In the rows, 128 means zero.
One turn moves every row onto another: examples first, then more rows asked
timud: [130 155 172 158 120 154 108 168 117 143 128 130 140 131 143 116 134 166]
rivi: [126 146 139 137 105 148 118 141 150 145 111 136 130  99  96 131 139 146]
nudug: [107 142 148 110 101 139 119 168  97 133  98 141 121 159 133 110 165 120]
bip: [149  91 118 142 137 120 109 137 118 135 122 121 136 139 119 134 151 107]
nosi: [135 110 131 140 127 160 135 149 122 137  83 142 146 137 115 152 150 110]
zefi: [144 148 179 117 135 134 117 149 133 115 169 143 131 148 115 109 143 152]
sos: [127 156 134 118 150 130  70 160 140 128 116 126 108 136 132 134 118 105]
Logu: [125 135 174 113 151 124  95 147 130 138 141 168 175 138 112 148 115 128]
feg: [131 129 131 139  89 125  90 118 129 130 127 131 132 141 121 140 113 167]
biki: [136 113 143 125 158 150  92 110 130 119 121 143 140 148 112 119 118  93]
Vika: [103 161 119  94 110 131  86 171 121 107 123 134 146 143 110 121 135 113]
pazag: [119 174 173 128 136 140  84 165 132 126 122 156 154 139 120  87 118 125]
riru: [161 138 163 131 128 131 132 175 151 109 123 148 148 162 115 153 139 136]
zepom: [133 136 133 122 104 105 112 134 114 144 120 155 124 143 107  78 161 121]
madob: [103 131 193 107 125 116 109 186 120 144 127 143 140 141 127 142 139 144]
sepo: [115 127 163 116 108 131  94 105 111 134 130 146 118 154 117  85 131 138]
Kinus: [130 125 121 130 132 120 115 161  97 164 108 141 126 135 132 122 169 108]
ranal: [133 127 167 149 111 143 102 150 153 104 116 138 178 138 101 113 108 142]
Bofu: [119 128 162 140 134 147  89 191 121 107 116 111 160 147 137 140 122 126]
sadu: [125 100 134 116 124 100  88 123 122 127 125 141 146 145 101 100 134 100]

pazag -> timud
nosi -> biki
Now find these:
zepom -> Kinus
rivi -> sos
madob -> riru

